Each path is a new rotation, seen through one point. The rows after it are directions, each followed by how far the rotation turns it, in deg/step (0 if it stays put).
Each turn is a multiple of 5 degrees from 10 to 175, or 0.
Each row of a path follows its step; steps can be skipped.
Path 1:
step 0: [ 12   1  -4 -13  23   7   5   4  10  14  -3  -2   3  -3 -15   8 -13   0
  14  -3 -11 -13  -2  -3  -2  29  15  25   2   4   8 -22  22   0   9  22
   9  -1  -9  -3  14   1  -6  -5  11  -2]
step 1: [  5  -3  18   3  -6 -10   4 -13  16  19   1   7   1 -13  -3  21  20   1
  -8  -6 -24  -5  -5   3 -23   4   9  -6  -6  -5   3  -2 -13   0 -13  -4
   3   7  -4 -33   6  14  13 -10  14  -1]
step 2: [-15   5   8   6 -13  -5  15   1  -7   1 -15   7   4  -6  14   3 -11 -12
  22   8   7   3  -9  27  13 -17   5  16 -18  -8  14  11   2   4 -19 -10
  17  -4 -21  -4  12   7  10  -8  -6 -11]
step 3: [ 15   7  -5  -5  12  19  -3  27 -14  19  14  -4  15   0   1  15  -2 -15
   6  18 -14  -2   5  -8  14  13  17   1 -11  -5  -1   1  19   0  -9   6
   6  13  -3  19   5   5   2  -5   7 -23]
step 4: [  9  -1 -14   1  -9  -9   8 -10  -7  -9   1  13  -1 -14 -12   4   9  14
 -16  -1 -24   2   0 -12 -13   5  15   9 -20   3  15 -29  10 -18  -8  -4
  10  10   4  -8 -10  20   0   1  21  -5]
step 5: [  5   3   1 -13  11  -7   3 -17  -1   1 -11   5 -12  -1  13  -6  -8 -11
   9 -17 -14  -6 -11  19  -8   3  16  18  10  -5  24  -5  -2  13 -10  13
  27  -6 -18 -20   4  -3 -10 -13 -11  -9]
step 6: [  5   9  15   4  13   7 -15  11   8  20  -3   8  22  -4  13  33  14   3
  13  14 -13 -13 -10  -3   0  13 -13  10  -2   0  -1  14  11   3 -13  -5
  10   0 -19  -9  14   4  10  -6   3   5]
step 7: [ -7  -1  12   5 -26  -5  21   5  -6  16 -12   1   1  -6 -16  14   2 -13
   8   4  -7  11   0   2  14  -1   8  23 -25   7   1  -9  -1  -5   2   3
  -5   7  -5   1  -3  31   3   1  25 -13]
step 8: [ 10  -6  -7  -9   3   6  -2  -2  -3   8   7  -6  -6  -1  -3 -12  -9  -7
  -3   8  -9   5  10  11  -7  10  28 -16 -24 -13  22 -15  -8   3 -15   0
  18  -2 -17   5  13   5   3 -11  -9 -30]
Directions:
[ -1  -1   0  -5  -1  -6   5   3  -2  -1   4  -5  -3  -1   3  -1  -1   9
   3  -1  -7   0  -2  -1 -10   1   3   2   5  -1   1  -3   0   3  -3   2
  -5  -2  -1  -3   4  -5   2   0  -2   5] | 85
[-6 -2 -3  0 -2  6  2  7  7  4  5  0  6  2  4 -2  0 -2 -6 -2  4 -2 -4 -4
  1  3 -3  3  2 -3  6  0  7 -1  0  3  1 -1 -2  0  3 -3  0 -1 -5 -1] | 120
[-4  0  3  3 -2  2  6  2  4 10  2 -4 -4  5 -5  1 -3  6  3 -1  5 -1 -1  3
  0  0  2 -5 -6  2 -4  5 -2  0 -1 -2  0 -2 -5 -3  1  0  6  0  2 -2] | 65
[-9  4  6 -2 -7  2 -5  4 -6 -3  1 -5  4  2 -2  4 -4 -2  1  3 -3 -1  1 -3
  4 -2 -1  2  2  3 -1 -2 -5  2 -2 -1  1  5 -2  2 -1  3  4 -1 -6  3] | 85
[-3 -2 -5 -4 -2 -6 -5 -6  2  3  3 -1 -2 -6 -1  0 -3 -1 -2 -6  5 -3  4 -5
  2  0 -1 -4 -5  3 -1 -8 -1  4 -2  2 -2  5 -1 -4  3  1 -1 -6  0 -2] | 100
[ 0 -7  3  2 -5  2  4  2 -3  2 -4  1  5  0 -6  4  1  7  1  2 -1  0  4 -1
  0  6 -3 -1  4  1  4  1  3  2  1  4  0  5  9 -2 -4 -1 -1 -5  5 -2] | 115
Path 2:
step 0: [  4  15  -3  -2 -23   5   9 -17 -24  -5   2  -7 -11  -5  19  37   3  -3
  -3 -22  15   9  -7  17   1   3  -3  -9   6   0  -6   2  10  -4  -3   4
   4   6  -3   2  -2  10  -1  -7   9   4]
step 1: [ 21 -21   4  -9   1   7   0  -3  -2  -5  -2   4   7  19   9  -9  -7 -15
  -6   0   0 -17   1   6  -9 -17   2  10 -12   2 -15  21   3   2  19  -9
  -5  -9 -17  -8   0 -14  22  -8  16   1]
step 2: [  3  13   4 -27   4  -3  -7   3   5  26   1  -7  -7  13 -19   6   0  -3
  13 -15 -14  28  12 -19  -1   0   3  -8 -11   1 -12 -12  -8   9  -1   2
  -4   2  -5   8   8 -13   3  -9  -8   3]
step 3: [  6  -4  -5   6 -11 -11  16   2  14   4  -9   2 -14   0   7 -10  -5   5
  11  12   1   6   1  20   4  -8  12 -11  33  15  10 -12  -6  -3  -3  -9
 -10  12 -23 -13  12  -4  -9  12   3  -2]
step 4: [-21   9  -4   4   3 -11   2  -8   1  -1   0  15   9   6  14  26  -8 -12
  -4  -5  -8 -10  -1  24   6  -4 -13 -16 -16   1   0  -3   3   3 -17   1
  -7  -1  20 -15  -6 -21   0 -11   5  -9]
step 5: [  7  -9  15   8   0  -2  -6  -7  -8  -4   0   5   2  15   1   9   1   2
  10  -4  13   7   6  17 -24   0   2  11  -1 -27 -20   7  17  13  -9  -5
   6   6 -16  15  13  16  16   9  -4  -8]
step 6: [ 16  -2   0 -32   4  -4  -4   5  -5  -7 -16   9   6   3   1  18   4  -1
  10 -10  -2   1   4  -4  -3  15   4  20  26  13  -2   5  -6 -11  17   7
  -4 -10  -1   6   1 -22   0 -19   1  -4]
step 7: [  1 -14  11  -3  -8 -10  22   3  -8   8 -20   8 -15  10 -17  -5  -5   8
  -4 -17 -10  18  -9   2  16 -17   2 -19 -11  -1   1  -9   4 -19   8 -16
  12   3  -1  -7  -1  -3   5   7   7  11]
step 8: [ -5  -2 -14 -17 -13   8  11  -3   0   7  13 -24  -6   0  21  15  -5 -21
   7   4  15   4   0  15   3 -17   4 -19  11   5  -7 -15  10  20  -6  12
  -4 -13  -3  -7  -6   3   7  -4   1   0]
Directions:
[ 2  6  3 -2  4  4  3 -3  3  2  2  4 -1 -2 -1  8  5 -1 -6  2 -7  2  8 -1
  2 -4 -3  2  0 -2  7 -2  1 -1  0  4 -2 -5  2  4 -1 -1  1  2  4  0] | 160
[-6 -4  1  2  2  2  0 -4  1 -3  1 -3 -6  2  4 -6 -2 -2 -4 -6 -5  2  1  5
  2  2 -6  1 -1  0  1  2  6 -7  2  2 -2 -1  2 -7  3  1 -1 -4  4  3] | 110
[-2 -2 -5 -7  1  5  0  0 -2  5  0 -1 -2  1 -3 -2 -1 -1 -1 -5  2 -2 -3 -5
  4 -4  8 -3  0  2  4  3  2  1  1  5 -3  2 -2  1  2 -1  7  2  4  9] | 60
[ 6 -2  5 -5  3 -3 -4 -2  3  0  6  5  1  0  1 -4 -5 -2  1 -3 -2 -1 -1 -2
  0  5 -3  7  1 -6 -2 -2  0  3  2 -2 -6  1 -4  6 -4  1  1 -3 -3  6] | 90
[-7  0  2  1  2  5  1 -3  2 -2  4 -2  3  2  1 -1 -2  2  0  4  0 10  1  2
  2 -1  6  0 -5  0 -4 -7  2 -2  2  6  5  3 -3  5  0  1  5 -1 -7 -1] | 130
Path 3:
step 0: [ 13  10   1  -4   0   6   0   0  -4   5   0 -15  -1   1   6  -2  24  -2
  10   4   9  -5   1  12   4 -10   2   5   8  -9 -12  30 -22  12  13  -6
   3 -12   3   3  -1  31   8 -15  11   7]
step 1: [ -6   6  -8   5   6 -18  12  -3  -5  -9  22   3  13  -5   5  -4  15  -8
  18 -12  -5  15  -8   0  11   4 -17   6 -13  -2 -16   1 -24 -13   3  -9
  -5  -6  -4  -7  -3  12 -10   4  22  10]
step 2: [ -8  16   5  -8  -1   4   1  -3  -3  18  25  11   9   4   3  -3   6  -4
  -9  10  -4  12   9  11   5 -19 -11 -11   7   0   7  14  -6  12  -7  -7
   9  -5  13 -15   0  10 -11 -16  29  -9]
step 3: [ 11   3 -11  -4  -6 -13   4   9   2  -9  28  11  10  11  -3  14  15   1
 -24  -4  24   2 -16  11   9  -5   9  -5   6   4 -15   7 -15  -8   5 -12
   1 -18   5  -7   8   1  -7  -3  -1   1]
step 4: [  9  18 -16 -12   6   0   6  -6   1  -7  14   2  24 -19 -19   2 -11  -4
  -2  10 -11  14  -9   5  -1  -2   4  -9  -1  -3 -13   7  -8  15   9   6
  -9   4  -2 -24  11   9 -22  -9  -3  -3]
step 5: [  6   5 -11 -14  -5   2  12   3  -6   1  12  25  -2   3 -10   7  10   5
 -17   5  -8 -13   6   2   4 -11   8   6 -26  12  -3  -2   0  -8  -4 -21
  -9   6   3 -28   5  20   4  -9  -5 -15]
step 6: [ 14   4   4  -3   0 -15  12 -10   5  -6   9  -8 -14   4 -19  17  -1  -2
   3  -2   2 -13  -3  21  -1 -14   7  -9  -3  15   2   9 -21  26   8   8
 -13  -6  -7  -4  -1  21  -1 -12  -9  -8]
step 7: [ -3  14  -2  10  18  -6   2  -2 -14 -27   2  -1   1   5 -13   1   0  -5
   5  16   7   0   1   9  -9   1  -9   8 -21 -17 -13   8 -16  -8   8  -8
 -20   3  -1 -18  -6  20  14   0   5  -7]
step 8: [  5  22   8   3   4   3  11 -14 -14   3   3  -2   3  -2  -5   6  19   7
  -4   3  -3 -15   8   5  -1 -20  -6  16   1   3   1   3 -14   4 -14  -3
  -9   9 -11   8  -4  24 -10 -20  28   8]
Directions:
[-5  1  1  1  6  4  1  0 -4  1  2 -4  5 -4  4  3  1  0  4  7 -4  0 -1 -3
  0 -2 -1  0 -4 -1  1 -9  1 -5  4  1 -7  3  4 -1  4  3 -6  4 -1  5] | 115
[ 3  4  7  5  3  1  0  0 -3  0 -2  1  6 -2 -2  5 -2 -6  2 -4 -7  5  1  0
 -1  1  2  4 -1  3 -2  5  3 -7  2 -1  5  5 -6 -4 -2 -3  0 -1  0 -1] | 115
[ 2  0 -3  0  4  2 -3  2 -2 -5 -5 -4  1 -1 -1 -2  2  3 -7  6  1  2 -2 -2
 -3  7  5  5  2 -5 -5  7 -6 -1  1  2 -2  0  0  0  1 -3 -2 -5 -1  7] | 100
[ 3 -4 -6 -3  2  5 -4  0  1  2 -2  4  2  3 -2 -1 -3 -4 -3 -5 -1 -4 -5  0
 -5 -6  4  0 -5  4  0  0 -2  0 -1  9 -3  1  1 -7  1 -3  0  1 -6 -3] | 45
Path 4:
step 0: [ 21  -5  -5  -7  -9  -7   8  -9  -2 -34  -7  11   5  21  -7   6  15  -9
   7 -16  -1   4  14   1  -8  -8  -3  12   0  28  -9 -11  -2  24  -9  11
 -10  -7 -16   4  13  -1  -3   9  -7   7]
step 1: [ 22 -14   8  17  12 -11  12  -3  -1 -11 -21   6  -9  14  -4  17  -3   1
 -11  -2  -9 -15   5  -5 -17 -25   4 -13  -7  13  -1 -16   7  14  11   0
 -14  -3  -8   5  23   3   8 -12   1   7]
step 2: [  8  -2  15  21  30 -11  -1   4  16  -1   1   6 -10  -6  -8  12 -10  -4
  -5  10   5   0  -5  -5 -38   6   8  -6  -6  -2  -2  -9  12  19  -9 -24
  -8   7  -4  -6  -1  17   4  -8   3   8]
step 3: [ 11  -1   8  -2  22   4 -14 -16  10 -20  25 -11   0 -17 -19   3  -3 -22
   2   1   4  16  -7 -16 -21   6   8  13   5  -1  -1  -3   0  26   1   1
  10 -16   6   7  -7  11  -6   3  -1   4]
step 4: [  8   8  -3  -9   8   1  -5 -29  -1 -20   0  -3   6   2 -26  -4  -3 -10
   3 -26 -22   5  12   6  -3   3   5  -5  12  -5   4   0 -19  26  20  -3
   2 -16  -4   8   7  -3   0 -10 -15  -3]
step 5: [  3  12  16   0   3 -10  -3 -11   9   3  -6  10   8  18 -16  17   4   1
 -11  -3 -22   6  19  10  -2   8 -14 -14   4  18 -16  -6  -5  17  25  -6
  -7  13 -25  -1   9   4  -7  -1 -15   6]
step 6: [ 16  -5  18   6  19   6  -4   3   5  -2  13  18 -12   0 -16  19  -6  -8
 -17  18  -4 -15  -3  -4  10  -1  -2  -4  -9   7 -10  -6  13   8   2   3
  -6   9 -39  10  12  15  -5  15 -10   3]
step 7: [  0  -8   6   2  36   9 -19  -7  14  -8  -3  12 -13 -17 -14  -7  -2 -14
 -10  -3   7  -7   3  -6  -3   1   0   3  -3 -15  18  -7   7  -9  -3 -12
  -1 -12 -18  24  19  10  -5   2   5  17]
step 8: [ -2  -1  -4  -4  16   7   1  -4  20   2  -2   5   8  -5  -8 -15  11 -20
  11 -22   2  14  21 -11  -9  11   1  15  13   8   0  -3 -10   4  -9 -21
   1 -20 -21   2   7   8 -18 -16  -2  17]
Directions:
[-3  4  4 -3  2  5 -5  0  1 -1  4 -6  3 -2 -4  1 -1  2  4  2 -3 -9  2  6
  5  2 -7  0  4  3  1 -2 -1 -6  1  0  2  1 -5  4 -1  4  2  0 -3 -2] | 40
[ 6 -3  2 -2 -1  2  1 -2 -4  3  6 -9 -4  3 -1  2 -2  0 -3 -1  1 -2 -3 -2
  7 -2  2  6 -3  4 -1 -2  3  4 -2  6 -1 -8 -1  2  0 -1 -4  2  2 -2] | 125
[ 3 -7  1  2 -5 -9 -2  3  0  0  1 -2  0  0 -1  2  3  0 -1 -7  1 -4 -3 -4
  3  4  2 -9 -1  6  3  0  3 -3  4  2 -4  8 -3 -2  2  4  1 -1 -1 -4] | 80
[  1   2   3  -1   0  -1   4   3   3   7  -3   3  -1   7  -2   2   0   4
   0  -3  -2  -3  -2  -2  -1  -3   0   4  -3   4  -3   0  -8  -2   5   0
   7  -2   1  -4   2   2   0 -11  -3   2] | 95
[-6  0  3 -1  3 -4  1 -8 -6  5  5  4  2 -3 -8  3 -2  0 -6  0 -2  3  1  1
 -2  1  2 -6 -5  2  1  3 -2  0  0  3  3  0  1  2 -8 -4  0  1 -4 -3] | 40
